In the data rows, the value 128 means zero.
Some points:
c(107, 121, 139, 101, 137, 117, 123, 131, 109, 115, 120, 147, 132, 124, 138, 133, 159, 118, 146, 137, 170, 100, 153, 126, 123, 87, 123, 165, 85, 179, 138, 143)
c(128, 99, 87, 96, 150, 144, 116, 165, 120, 104, 96, 121, 146, 106, 140, 164, 143, 129, 105, 118, 134, 137, 138, 105, 145, 155, 97, 144, 142, 125, 92, 100)
c(118, 117, 105, 136, 121, 93, 160, 96, 116, 102, 136, 112, 148, 153, 142, 119, 130, 161, 138, 144, 74, 140, 122, 132, 108, 150, 122, 143, 110, 112, 109, 109)
c(141, 147, 115, 85, 127, 116, 173, 152, 151, 157, 107, 114, 121, 78, 128, 127, 140, 152, 133, 159, 142, 112, 74, 165, 109, 144, 126, 128, 151, 112, 134, 104)
c(146, 147, 132, 136, 87, 85, 174, 85, 115, 136, 118, 137, 107, 115, 120, 139, 121, 101, 100, 115, 119, 114, 89, 82, 210, 128, 110, 168, 121, 144, 125, 116)
c(115, 143, 122, 134, 99, 155, 130, 101, 133, 106, 104, 116, 107, 138, 178, 136, 116, 155, 137, 134, 150, 115, 127, 111, 119, 159, 79, 123, 131, 102, 140, 171)
c(184, 156, 137, 117, 72, 204, 109, 120, 132, 135, 96, 77, 132, 159, 119, 116, 146, 98, 108, 159, 97, 119, 151, 120, 155, 115, 136, 111, 136, 127, 111, 144)
c(113, 158, 110, 146, 135, 116, 95, 129, 143, 169, 176, 102, 152, 79, 147, 131, 143, 134, 70, 123, 137, 133, 132, 154, 128, 126, 144, 127, 115, 103, 128, 119)
c(140, 101, 141, 124, 115, 124, 136, 128, 114, 134, 163, 129, 131, 101, 153, 133, 128, 109, 112, 102, 87, 149, 164, 185, 128, 124, 101, 106, 139, 144, 175, 151)
c(134, 107, 132, 99, 97, 148, 126, 111, 129, 105, 105, 142, 64, 85, 130, 82, 109, 117, 131, 156, 147, 109, 123, 153, 111, 156, 139, 129, 117, 149, 136, 124)
c(96, 99, 116, 118, 151, 120, 136, 94, 125, 141, 102, 93, 124, 157, 136, 119, 135, 105, 147, 82, 134, 141, 135, 150, 147, 100, 158, 164, 116, 76, 155, 96)
c(120, 173, 77, 126, 156, 130, 109, 103, 136, 111, 134, 153, 158, 169, 123, 98, 90, 119, 147, 131, 92, 112, 129, 139, 140, 99, 96, 107, 115, 129, 136, 86)
c(125, 117, 106, 87, 112, 149, 70, 136, 134, 109, 127, 117, 136, 126, 127, 58, 99, 132, 135, 91, 108, 142, 163, 138, 122, 132, 127, 153, 133, 123, 120, 119)
c(163, 150, 131, 156, 159, 117, 128, 98, 106, 165, 121, 132, 124, 86, 155, 132, 69, 136, 166, 133, 136, 186, 141, 98, 109, 139, 137, 115, 131, 121, 138, 118)
c(146, 138, 115, 155, 120, 130, 159, 124, 111, 120, 139, 100, 113, 98, 116, 139, 158, 174, 157, 87, 87, 111, 163, 122, 132, 157, 145, 115, 146, 147, 143, 166)
c(145, 92, 161, 129, 140, 136, 120, 137, 148, 116, 133, 84, 137, 105, 123, 144, 116, 118, 200, 92, 144, 119, 113, 113, 100, 114, 104, 144, 136, 116, 140, 124)
c(87, 138, 129, 106, 117, 110, 112, 122, 75, 141, 143, 174, 177, 141, 151, 113, 170, 145, 161, 138, 132, 122, 133, 85, 110, 133, 178, 117, 139, 132, 107, 127)
c(128, 132, 162, 115, 94, 140, 117, 152, 79, 72, 166, 127, 135, 98, 151, 116, 114, 132, 128, 133, 146, 169, 95, 130, 148, 93, 92, 96, 126, 121, 135, 121)
c(183, 99, 90, 158, 105, 174, 127, 125, 142, 124, 165, 143, 73, 147, 127, 130, 155, 147, 133, 128, 158, 124, 57, 98, 153, 100, 144, 113, 115, 127, 123, 148)
c(124, 104, 126, 146, 149, 95, 98, 155, 121, 150, 123, 145, 126, 154, 100, 103, 80, 141, 107, 184, 133, 157, 147, 118, 134, 126, 162, 158, 115, 133, 151, 135)
c(76, 124, 146, 122, 101, 141, 120, 163, 99, 147, 89, 156, 113, 121, 117, 156, 123, 148, 79, 105, 128, 140, 106, 103, 116, 141, 98, 133, 136, 157, 154, 92)
c(143, 118, 187, 144, 187, 130, 142, 100, 143, 148, 118, 162, 146, 112, 100, 79, 170, 119, 107, 147, 89, 145, 136, 93, 99, 145, 66, 144, 100, 125, 122, 116)
c(124, 109, 168, 128, 167, 147, 139, 103, 109, 132, 131, 91, 144, 123, 181, 133, 122, 165, 96, 152, 127, 116, 115, 145, 153, 129, 145, 109, 147, 120, 74, 136)
c(101, 131, 123, 168, 120, 161, 102, 106, 120, 153, 164, 104, 116, 122, 120, 129, 141, 117, 138, 148, 128, 122, 88, 185, 106, 158, 115, 134, 87, 131, 98, 146)
c(136, 135, 93, 155, 100, 122, 185, 118, 133, 138, 137, 113, 175, 139, 118, 150, 120, 84, 107, 108, 159, 137, 161, 121, 62, 112, 129, 112, 129, 113, 130, 127)
c(156, 105, 129, 129, 133, 110, 122, 101, 129, 97, 146, 132, 121, 138, 105, 110, 115, 118, 121, 136, 173, 114, 134, 117, 132, 185, 146, 87, 149, 107, 121, 97)
c(140, 169, 132, 161, 167, 127, 153, 167, 143, 96, 123, 123, 132, 170, 169, 117, 112, 116, 125, 144, 141, 115, 112, 114, 121, 156, 136, 162, 108, 147, 172, 156)
c(146, 128, 150, 105, 99, 96, 88, 112, 128, 176, 72, 114, 184, 141, 91, 112, 146, 166, 162, 165, 151, 129, 117, 149, 147, 121, 127, 118, 142, 128, 173, 116)
c(118, 138, 124, 129, 129, 144, 119, 145, 139, 97, 98, 154, 135, 89, 103, 129, 102, 131, 127, 108, 123, 94, 130, 116, 134, 114, 172, 156, 137, 97, 97, 153)
c(130, 110, 122, 123, 127, 112, 120, 190, 125, 183, 166, 134, 107, 143, 125, 120, 136, 95, 125, 126, 112, 112, 141, 104, 127, 156, 77, 125, 146, 104, 102, 162)
c(116, 114, 126, 138, 146, 111, 104, 116, 146, 140, 122, 131, 85, 158, 206, 136, 161, 113, 139, 141, 146, 136, 168, 136, 131, 125, 118, 163, 185, 137, 121, 91)
c(111, 166, 125, 116, 143, 125, 121, 94, 142, 136, 182, 158, 146, 124, 101, 114, 123, 147, 106, 101, 133, 128, 124, 108, 137, 120, 121, 150, 210, 177, 144, 126)
c(121, 100, 80, 166, 176, 138, 126, 126, 68, 135, 108, 104, 135, 133, 102, 143, 126, 134, 138, 122, 138, 88, 124, 119, 141, 113, 117, 117, 134, 144, 140, 143)
c(126, 87, 159, 139, 112, 135, 129, 101, 173, 127, 111, 142, 145, 113, 124, 136, 152, 156, 105, 88, 143, 105, 144, 130, 119, 121, 150, 84, 88, 149, 121, 128)
c(118, 183, 107, 122, 143, 180, 130, 148, 142, 138, 97, 136, 106, 144, 147, 132, 145, 162, 133, 116, 139, 121, 115, 135, 100, 124, 146, 114, 89, 134, 130, 104)
c(87, 117, 137, 105, 102, 97, 118, 122, 149, 105, 141, 127, 141, 194, 128, 171, 117, 148, 147, 135, 123, 124, 112, 155, 159, 154, 112, 121, 115, 134, 106, 167)
c(72, 164, 131, 140, 134, 108, 123, 125, 151, 124, 124, 93, 88, 128, 98, 125, 149, 115, 153, 99, 157, 177, 131, 107, 113, 121, 119, 86, 144, 105, 114, 148)
c(105, 104, 127, 153, 138, 150, 183, 137, 121, 120, 120, 130, 139, 152, 126, 94, 135, 152, 119, 144, 134, 172, 122, 167, 113, 81, 143, 119, 194, 135, 136, 133)
c(137, 130, 153, 128, 145, 161, 145, 111, 134, 99, 138, 181, 137, 140, 109, 159, 152, 111, 123, 121, 141, 134, 126, 160, 144, 143, 115, 147, 134, 81, 152, 106)
c(88, 104, 122, 86, 147, 160, 154, 143, 123, 118, 134, 116, 146, 95, 145, 103, 150, 89, 146, 162, 133, 101, 121, 117, 141, 174, 156, 93, 119, 141, 166, 118)
c(82, 123, 116, 188, 108, 123, 119, 78, 104, 103, 112, 149, 134, 122, 107, 116, 126, 98, 125, 153, 171, 133, 174, 130, 130, 142, 110, 143, 126, 128, 125, 107)
c(148, 123, 162, 136, 119, 92, 100, 144, 93, 119, 153, 135, 99, 151, 112, 123, 138, 167, 116, 126, 122, 70, 135, 148, 71, 124, 137, 135, 139, 86, 166, 88)
c(123, 117, 146, 148, 76, 163, 146, 183, 153, 113, 153, 117, 127, 112, 137, 158, 130, 125, 147, 155, 89, 147, 138, 102, 162, 130, 174, 143, 99, 111, 134, 111)
There is one direction along which these points spread out most. Where along it does each point below lie, from 0 to 99? The average is 50, and the first point in the table lies past the average. One standard deviation of the points above along it is 16.
c(97, 121, 147, 124, 132, 120, 147, 127, 174, 129, 100, 151, 127, 140, 121, 105, 81, 102, 89, 101, 93, 80, 69, 106, 146, 115, 140, 112, 134, 128, 147, 174) 41
c(136, 125, 98, 119, 115, 89, 144, 130, 128, 113, 122, 147, 120, 114, 154, 116, 128, 129, 119, 143, 105, 137, 127, 121, 103, 64, 120, 104, 98, 122, 104, 149) 48
c(145, 101, 107, 132, 136, 126, 104, 125, 124, 149, 101, 181, 145, 134, 152, 143, 119, 156, 138, 104, 142, 181, 147, 134, 125, 140, 126, 107, 122, 96, 138, 153) 60
c(141, 126, 144, 144, 131, 115, 176, 160, 130, 147, 125, 150, 110, 156, 106, 98, 103, 149, 158, 87, 131, 157, 142, 157, 154, 144, 126, 116, 104, 160, 74, 95) 52
c(136, 159, 122, 188, 125, 80, 89, 152, 155, 86, 75, 161, 128, 114, 131, 145, 164, 56, 125, 130, 66, 127, 71, 140, 136, 129, 150, 116, 158, 147, 118, 130) 46
c(127, 122, 145, 105, 166, 131, 121, 112, 119, 113, 128, 91, 95, 139, 107, 187, 116, 108, 119, 147, 89, 151, 123, 121, 112, 128, 153, 99, 106, 174, 137, 92) 46
c(111, 152, 148, 141, 133, 152, 136, 145, 149, 157, 135, 139, 103, 108, 114, 176, 92, 128, 172, 170, 144, 85, 173, 145, 138, 80, 111, 113, 154, 125, 90, 123) 45
c(144, 135, 146, 93, 113, 147, 117, 95, 113, 133, 133, 140, 128, 130, 124, 164, 89, 82, 137, 135, 112, 151, 74, 123, 81, 131, 167, 162, 126, 130, 88, 163) 38
c(141, 124, 112, 129, 145, 108, 129, 122, 189, 101, 151, 107, 167, 121, 121, 139, 141, 164, 146, 128, 138, 160, 120, 114, 130, 123, 103, 162, 134, 153, 136, 133) 55
c(143, 161, 125, 87, 170, 102, 139, 135, 105, 117, 133, 127, 108, 130, 93, 139, 164, 138, 113, 145, 145, 157, 164, 144, 144, 136, 147, 136, 119, 106, 131, 179) 54
c(164, 153, 162, 133, 141, 105, 124, 152, 125, 120, 124, 112, 163, 164, 149, 119, 109, 81, 115, 89, 173, 104, 117, 126, 140, 138, 153, 133, 120, 153, 112, 130) 50
